In the rows, 128 means zero.
These are runs of 6 systems, one row a step. Runs of the same system follow the same rule from any start.
Bipu, seq 1:
[[159 129 159 117  99 120 138 168 188 168 111 153 159 169 136  90 135 152
  155 166]
 [ 66  99  93  88 149 107 163 124 151 105 112 167  89 112 164 105 127 128
  134  86]
 [167 159 113 163 125  82 146 157 132 118 170 105 132  61 127 173 128 151
   94 104]
 [139 160 125 125 102 145  51 112 173 150 136 140 145 168 136 116  78 173
  143 118]
 [102 133 138  91 113  90 127 123 123  97  63 184 109 111 154 108 152 132
  103 183]
 [118 106 110 167 158  56 144 112 115 131 145  63 139  85 133  92  95 125
  127 115]
 [127 192 114 131 129 165  68  83 112 112 131 134 141 115  83 176  87 119
  113 100]
 [155 122 167 152 100 124  82 120 102 138 102 135 116 156 152 117 165 127
  131 219]
 [ 72  79 131 100 155 126 168 103  98 118  97  98 162 150 108  68 108 109
  118 124]
 [142 163 119 159 155 134 146 116 107 132 143 116 103  79  84 178 149  55
  149 109]
 [157  96 136 155 109 194  87 127 100 135 173 104 127 181 143 152 139 155
  126 142]]
muzen, seq 2:
[[ 54 161 134  99 128 164 162 129  87 100  91 138 162 139 114 112  96 142
  124  98]
 [163 148 143 142 117 120  74  69 128 130 103 107  84 134 102 152 137  70
  126 171]
 [105  64  99 122 148 137 116 105  83 108 154 139 165 140 154  93 112 185
   93 136]
 [113 160 168 145 103 167 174 137  91 132  88 115 133 151  97 114 124  80
  178 154]
 [148  67 115 110 134 109  77  83 134 131 166 145  68 149 141 117 148  92
  125 119]
 [106  81 139 155 127 158 187 173  87 101 150  90 180 128 137 141 131 147
  109 130]
 [168 154 137 146 121 146 130 122 165 186 135 135 103 169 115 111 134  92
  204 124]
 [120  63 114 102 127 102 146 158 135  94 159 167  92 111 175 143 175 136
   92 117]
 [135 151 151 153 124 125 159 185 147 150 148  58 169 107  92 131 101 125
  153 101]
 [148 158  98 115 144 149 113 103 190 153 133 186  97 158 156 162 158 138
  136 100]
 [134 122 138 134 114  66 151 185 123 108 120 113 136  61 145 125 145 163
   92 166]]
Vav, seq 3, 11 rows:
[[ 75 131 121  96 146  94 122 114 114 122 116 117  86  89 100  86  98  78
  159  90]
 [118 129 112 166 153 143  69  81 117 115 169 140 171 153 148 176 114 129
  100  89]
 [179 141 159 141 105 153 138 138 117 144  95 137 158 152 119 138 166 144
  114 215]
 [106 119 117  71 114 126 191 137 146 136  98 123  89 144 120  59 104 144
  150 110]
 [ 72 112 103 132 166 137 105 108  87  93 153 131 111  89 123 158 120  85
  132  78]
 [170 125 159 183 125 139  83 114 122 150 166 120 186 181 131 154 142 114
  125 143]
 [157 134 128 104  94 158 203 163 146 132  94 146 112 146 142 121 152 180
  124 167]
 [ 84  97 121  91 139 102 145 145 122 121 125  97  69  88 107  84 117  89
  156 102]
 [116 125 110 172 154 129  86 113 130 119 191 133 168 126 142 174 106 113
  125  64]
 [183 147 158 164 106 136 120 146 139 144 116 137 143 146 147 166 178 141
  114 199]
 [133 117 125  72 101 103 180 160 157 139 108 111  91 124 120  62 110 168
  129 129]]
bopo, seq 4 (11 x 20):
[[133 100 133 131 107 167  72 149 122 129 149 192 137 155 167 127 144 171
  146 175]
 [103 101 157 147 124  86 205 175 131 115  99  94 167 113 143  99 132 117
  131 155]
 [116 166  96  93 157 124 154  95 140 124 128 128  74 110 108 161 135 103
  105  51]
 [181 131 115 145 129 161  46 128 126 168 175 108 121 130 118 141 131 169
  139 151]
 [117 121 157 158  79 119 161 159 131  99 116 177 190 151 159  99  91 138
  150 148]
 [ 87 134 121 105 164  94 171 126 142 118  74 119  92  93 147 147 182 103
  103 132]
 [169 138  97 126 142 121  93  98 126 148 178  69 111 108  81 137  89 142
  103  84]
 [141 160 141 146 102 169  86 127 120 136 133 208 168 162 129 126 111 140
  168 148]
 [100  82 148 146 114  89 164 140 139 101  76 111 118 128 184 113 153 124
  121 193]
 [108 138 112  83 162  97 149 117 114 118 141 100 128  91  80 125 114 107
   83  58]
 [168 164 112 136 139 188  74  89 142 171 140 133 115 152  93 149 128 123
  166 135]]
muzen, seq 5 (11 x 20):
[[124  73 133 139 117  75 154 106 123 123 159 112 129 169 154  66  92 109
  132  91]
 [151 111 139 102 127 198 184 145 115 121 141 132 132 146  72 167 164  95
  112 116]
 [146  94 112 159 143 131 101 145 153 170 153  81  78 121 165 122 152 151
  176 156]
 [112 118 138 147  99 117 159 176 128  97 170 198 163 129 164 131 115 128
  146  86]
 [149 147 160 111 146  88 158 147 184 171 110  88 126 137 103 133 171  78
  119 111]
 [158 118  65 115 123 149 134 128 167 118 165 125  89 101 137 156 106 198
  106  99]
 [105 183 152 146 140 132 110 197 121 148 113 146 172  81 129 147 151 147
  155 155]
 [118 164 125 118 117  57 109  90 185 132 103 138 106 150 162 107  96 118
  124  88]
 [145 137 116  90 131 133 144 125 115  89 119 136 161  87  74 162 130 142
   47 138]
 [107 176 110 132 157 159  90 109 123 173  91  74 119 121 118 103 107 173
  163 153]
 [107 140 130 139  93 119  96  95  96  72 118 216 120 131 165 139 108 118
  124 140]]
Tofo, seq 6:
[[157 179 160 121 122 105 183 149  71 150 109 122 111 105  84 106 160 100
  126 141]
 [ 87  99 115 100 111 154  68  96 116 110 128 103  61 152 153 110  96 146
  135 112]
 [113 100 142 125 152 158 129 156 136 110 137 155 219 114  91 161 143 106
  112 146]
 [148 165 137 165 138  98 153  81 147 171  96 123 103 170 149 101 140  88
  173 134]
 [139  89 109  90  99 164 164 126  76  86 145 131  94 137 132 125 128 180
   73 127]
 [109 109 157 115 152 138  79 177 161 169 149  77 143 118  88 123 138  91
  166 119]
 [123 133 107 168 118 136 162  90 178 101 117 179 146 170 186 164 111 124
  139 108]
 [184 126 127 117 144 100 170 151  88 159 141 115 112  98 109 111 188 151
   92 167]
 [104 134 126 112 100 135 101 136 155 133 143  66  94 145 126 105  64 150
  152  73]
 [119 116 128 135 124 148 115 167 155  89 139 194 153  93 136 200 160 111
  120 142]
 [150 152 108 166 172  72 132  90 142 185 110 106 143 126 149  81 133 148
  146 151]]
Vipa, seq 7 (11 x 20):
[[108 140 123 124 119  96 179 187 206 116 111 133 143  93 151 145 121 151
  132 105]
 [161 136  87 142 153  49 135 116 127 135 167 175 117  70 141 114 131 134
  119 102]
 [146 208 127 161 128  95 100 119 128 155 122 108 167 125 148 130 105 192
  105 129]
 [108 167 149 121  80  82  98 128 153  82  82 180 113 110 155 139 105 118
  121 151]
 [ 83 126 101 100 183  80 103  72 131 121  88 130 149 102 119  96 113 126
   97 131]
 [145 184 109 164 119 141 126  48 103 107 110 120 135 137  99 150  68 112
  121 117]
 [113 138 168 116 114 140  43  87  95 129 102 142 102 174 133 122 144  94
  127 161]
 [ 72  83 128  93 134 181 135 106 131  89  73  91 143 147 105 135 112 121
  108 159]
 [136  95 122 122 139 159 159  87 100 125 145 137 111 144  75 116 121  50
  163 108]
 [138 109 132 135 153 197 106 115  97 164 156  80 107 182 134 148 169 138
  127 122]
 [139  78 164 117  70 184 152 194 120 103 140 116 124 143 112 137 133 124
  141 165]]
Tofo, seq 8, 11 rows:
[[108 169 169 142 125 147 115 152 163 161 114  97 189 190 143 130 123 146
  138 107]
 [150  87 137 124  88  78 173 129 154  85 112 172  90 130 160 129 151  92
  111 156]
 [133 117  69  93 191 145 139 117 125 170 150  93 106  89  90 105 129 168
  130 107]
 [124 155 156 187  89 156 114 158 120 107 162  93 147 138 140 181  98 120
  146  95]
 [152 125 139 106 119  86  90 138 163 142 119 212 129 143 163 110 171 142
  119 169]
 [104 129 100 114 156  98 189 116 143 123  85  57 133  95 117 104 105 154
   96 121]
 [146 144 124 147  98 141 108 140  90 107 183 150  86  87  95 153 100  85
  165  92]
 [110 157 128 126 154 156  54 119 134 154 108 149 159 156 166 144 155 186
  115 157]
 [124 113 162 143 101  63 182 136 127  98  94 110 173 124 124  91 101  99
  108 157]
 [124 152  96  75 143 139 129  96 116 132 128 162  49 108  93 119 133  99
  142  87]
 [108 107 119 170 147 191  90 118  95 117 138  76 160 128 135 173 126 160
  117 158]]
Vav, seq 9:
[[113  98 103 131 166 159 132  98 189 112 101 174 173 134 125 173 144  94
  129 146]
 [163 127 111 167 151 110 145  96  74 174 130 114 110 132 147  73 146 152
  158 177]
 [113 185 151  87  91 158 143 167  86 118 144 129 108 139 104 127 107 152
  113  64]
 [ 84  70 149 123 125 146 100 119 170  85 103 103 127 143 131 173 134  66
  119 145]
 [167  81  93 160 168 118 162 115 127 159 168 157 180 127 136  93 136 151
  147 150]
 [139 216 137 136 120 142 165 152  91 158 115 115  73 116 130 138 153 139
  151 107]
 [105  76 157  96  74 121  83 144 140  81 146  96  90 150 138 132 103 117
   99 105]
 [124  88 105 138 177 134 141 145 175 128 138 154 207  92 104 153 143 118
  126 145]
 [168 178 121 183 131  89 159  98 125 172 118 124  94 135 162 107 139 125
  172 141]
 [124 145 133  70  90 133  93 159  95 110 153 129  76 118 127 128 121 180
   82  93]
 [ 92 105 148 127 135 125 106 138 182  99  97  89 181 106  90 158 103  80
  121 146]]
Vipa, seq 10:
[[139 170 141 144 140 192  98 120 135 156 125 113 197 152  73 154 109 120
  147 135]
 [123  85 149 153 100 130 137 113 139 102 104 137  70 162 181 146 164  82
  150 169]
 [105  78 120  63 153 149 157 137  81 132 136 115 143 140 102  72 131 164
   91 118]
 [151 168 131 148 118 168 148 152 155 144 149  97 117 113  78 172 110  87
  177  87]
 [142  65 126 149 135 127  80 134 129 135 172 158 107 147 188 137 176 139
  135 156]
 [129 124 142 113 120 135 208 174 117 130 100 100 181 126 111 101 131 174
  101 155]
 [133 152 124 115 113  94 146 150 170 139 157 148  71 115 128 125 117  86
  171  57]
 [141 121  91 141 172 129  77 129 118 144 165 129 142  88 150 160 157 194
   92 141]
 [152 154 163 174  76  94 163 155 140 116 105 122 181 128 128 110  88 127
  141 167]
 [ 94 149 124  83 149  87 124 115 157 137 104 182  88 145 169 108 161 118
  121  86]
 [131 140  87 130 146 123 114 107  99 105 133  77 127  57  95 150  93 167
   85 132]]
bopo, seq 11 (11 x 20):
[[175 141 139 169  76 158  65 121 113 112 150 167 124 139 134 161 112 133
  145 172]
 [ 81  96 156 119 123  68 133 161 152 115  92 146 170 131 171  77 130 135
  128 163]
 [112 145 100 120 175 127 186  89 123 112  95  90 131  92  87 160 133  97
   92 104]
 [179 150 114 122 124 133  59  79 107 159 173 136  77 147 106 120 120 120
  137 111]
 [100 109 160 129  92 171  95 158 116 113 111 144 181 159 147 109 104 167
  141 182]
 [100  88 149 132 138  84 194 136 146  96  94 131 133 117 136 131 156  53
  124 134]
 [129 134  86  82 177 139 126  88 118 160 145  87  80 127 105 116 135 148
  105  72]
 [169 143 146 160  91 193  86 142  92 136 172 134 145 148 101 149 111 136
  157 145]
 [ 91  93 161 127  95 104 150 167 164 112 101 172 133 162 190  97 138 119
  160 150]
 [ 99 109 100 107 178 118 187 142 128 117 118  78 126  80 117 150 157 133
   82 107]
 [188 181 113 136 128 135 110 105 125 171 183 124 102 134  87 133 113 116
  151  75]]
Bipu, seq 12 (11 x 20):
[[153 135 131 161 114  64 133 106 217 127 125 110 147 139 140 139  92  95
  131 104]
 [148 140  64  98 142 142 101  71 116 123 131 181  93 112 130 125 117 181
  104 129]
 [112 175 157 153 105 103 130 180  96 134  98  93 145  90 144 106 119 173
  133 175]
 [ 83 103 147 115 127  88  62 105 146 106 136 130 150 138 117 108  82  70
  135  94]
 [156 145 103 146 161 118 130  61 121 118  98 129 123 114 130 180 168 117
   72 167]
 [150 134 125 157 101 149 142 110  69 146 136  90 126 143 111  71  77 160
  163 154]
 [ 67 141 163  81 150 155  86 156  92 127 110 145 136 115  90 129 153  82
  139 122]
 [143  77 149 187 126 112 148 113 145 108 130  81 126 150 156 171 160  73
  118 151]
 [169 121  94 104 143 180 165  81 104 147 153 148 151 165  77 106 110 143
  119 104]
 [111 171 147 123 125 169 146 186 109 158 105 125  79 110 132 136 176 130
  183 143]
 [107  39 155 122 101 125 126 177 147  93 177 111 145 148 145 133 120 109
  119 103]]

Which system made each of these runs?
seq 13, 2 rows:
[[115 134 154 151  85 129 189 180 126 101  96  80  95 117 165 155 144 141
  125 156]
 [117  84 124  72 132  86 116 156 144 129 174 173 135 119 114  79 114 121
  124  75]]
 | Vipa
seq 14, 2 rows:
[[ 98 135 122 112 137 168 130 104 122 152 123  79 153 174 108  77  69 152
  150  87]
 [138 106 149 143 112 178 126 127  98  96 137 177 115 149 135 187 177  79
  127 151]]
 | bopo
seq 15:
[[105 143 144 135 112 185 157 149  74 102 125 204 164 141 129 142 138 119
  148 136]
 [134 111 171 131 140  82 144 155 123 167 156  95 108 169 159 104 186  95
  126  96]]
 | Bipu
seq 16 (2 x 20):
[[112 141 143 131  84 200 146 162  85 108 111 131 142 125 101 114  88 144
  171 165]
 [ 94  94 172 124 156  99 103 161 121 142 148 158 151 141 140 116 183  62
  147 116]]
 | Bipu
seq 17 (2 x 20):
[[145 125 105 154 154 160  69  80  95 160 130 149 140 149 145 106 133 170
  152 180]
 [ 99 142 185 110  97 122 175 163  99 113  99 109 184 165 119 102 117 128
   99 123]]
 | Tofo
seq 18, 2 rows:
[[158 144 162 156 138  69 150 107  98 149 113 115 187 159 135 101 152 126
   83 156]
 [138 136 131  65  82 126 143 108 134 111 106 115  58 140  86  95  94 112
  119 111]]
 | Tofo
seq 19 (2 x 20):
[[125 168 146 171 115 114 185 153 123 134  86  54 129 121 162 139 134 162
  119 151]
 [131  99 128  90 108 121  78 119 135 118 170 158 127 129  77  93  73  88
  152  92]]
 | Bipu
seq 20, 2 rows:
[[129 152 153  87  82 102 147 166 170 115 107 117 167 138 107 107  85 161
   91 114]
 [120 152  88  94 163 159 110 100 188 135  85 137 114  85  79 160 122 116
  137 143]]
 | muzen
seq 21:
[[103 148  93 105 155 117 138 152 179 131 113 183 173  71 110 118 100 153
  149 124]
 [104 213 123 128 154  82 129 108 119 131  92 111  93  86 129 151 138 114
  111  97]]
 | muzen
seq 22 (2 x 20):
[[ 97  89 131 140 131 138 178 134 133  92 120 200 173 125 131 133 129  75
  157 129]
 [153 126 122 127 171  96 163  92 106 164 141  69  98 150 128 121 172 114
   90  94]]
 | Vipa
seq 23:
[[136 132 165 135  74 122 172 144 127 115 138 144 174 190 133  94  82 127
  132  97]
 [122 135 114  66 172 107 110 123 161 164 119 151  68 110 114 123 183 102
  128 103]]
 | Bipu
seq 24, 2 rows:
[[ 92  92  70 103 178 182 106 119 149 129 124 125 131  99 133 142 127 190
  124 138]
 [139 174 157 182  81  98 169 163 111 103 126 167 168 113 146 139 107 119
  147 133]]
 | Bipu
seq 25, 2 rows:
[[ 95  86 100 128 136  93  96  71 182 104 111 106 113 142 154 112  77 115
  126 115]
 [143 168 104 120 149 168 139  75  61 125 111 179 149 124  84 132 131 133
  111 150]]
 | Vipa
seq 26, 2 rows:
[[157 148 100 142 118  90 136  95  75 110 123 171  70  70 123 113 126 120
  133 160]
 [107 169 148  86 133 139  44 134 134 162 141  95 145 154  99 113 102 151
  119  85]]
 | Vav
seq 27, 2 rows:
[[156 134 100  80 149 116 141  82 132 143  83 105 115 117  90  98 132 162
   77 170]
 [ 89 145 103 115 117 181  95 130  71 104 119 131 103  84 113 122  82 165
  154 142]]
 | muzen
seq 28, 2 rows:
[[129 128 106 135 138  91 151  76 130 126 133 133 178 170 153  90  85 169
   89  90]
 [138 213 122 101 123 105 112 117 117 143  95 135  64  80  94 124 123 124
  135 127]]
 | Bipu
seq 29 (2 x 20):
[[ 60  99 138 147 171 162 153 128 138 122 103 125 184 146 132 142 139  80
  158 123]
 [176 126 130 155 118 124 177 101  90 120 172 148  96 153 130 158 160  78
  117  88]]
 | Bipu
seq 30:
[[124 151 109 109 135 110 193 132 166 139 139 183 127 149 141 111 124 120
  143  51]
 [163 149 139 101 120 113 134 170 144 131 131  88  80  82  98 177 174 125
   80 133]]
 | muzen
seq 31:
[[149 162 122 190 142 101 101  76  92 158 132 141 125 154 186 110 139 150
  144 150]
 [131 131 160  71  87 113 140 146  93 101 117 119 145 141  99  99 111 160
   54 128]]
 | Tofo
seq 32, 2 rows:
[[108 175 157 151 104 155 138 166 142 141  98  84 110 164 185 157 149 171
  133 130]
 [108  74 137  80  97  92 124 173 133  76 145 173 114  83 120 115 122 110
  109 130]]
 | Vipa
seq 33 (2 x 20):
[[130 155 134 147 124 168  72  90  65 141 126 136 159 171 140 114 114 177
  121 157]
 [ 96 118 195  90  94 109 139 156 119 107  81 128 161 159 111  95 131  92
  110 157]]
 | Tofo
seq 34:
[[109  54 159 103 115  76 151 180 153 117 145 123 107 128 150  99 156  87
  129 119]
 [139 123  72 130 176 138 167 101 187 129 148 114 153 108 112 173 123 137
  102  75]]
 | Bipu
seq 35, 2 rows:
[[150 116 133 166 127 104  84 133 102 138 179  92  82  86 108 133 125  75
  167 126]
 [114 112 136 120 141 202  93 105 121 113 119 115 185 174 120 170 134 154
   81 144]]
 | Bipu
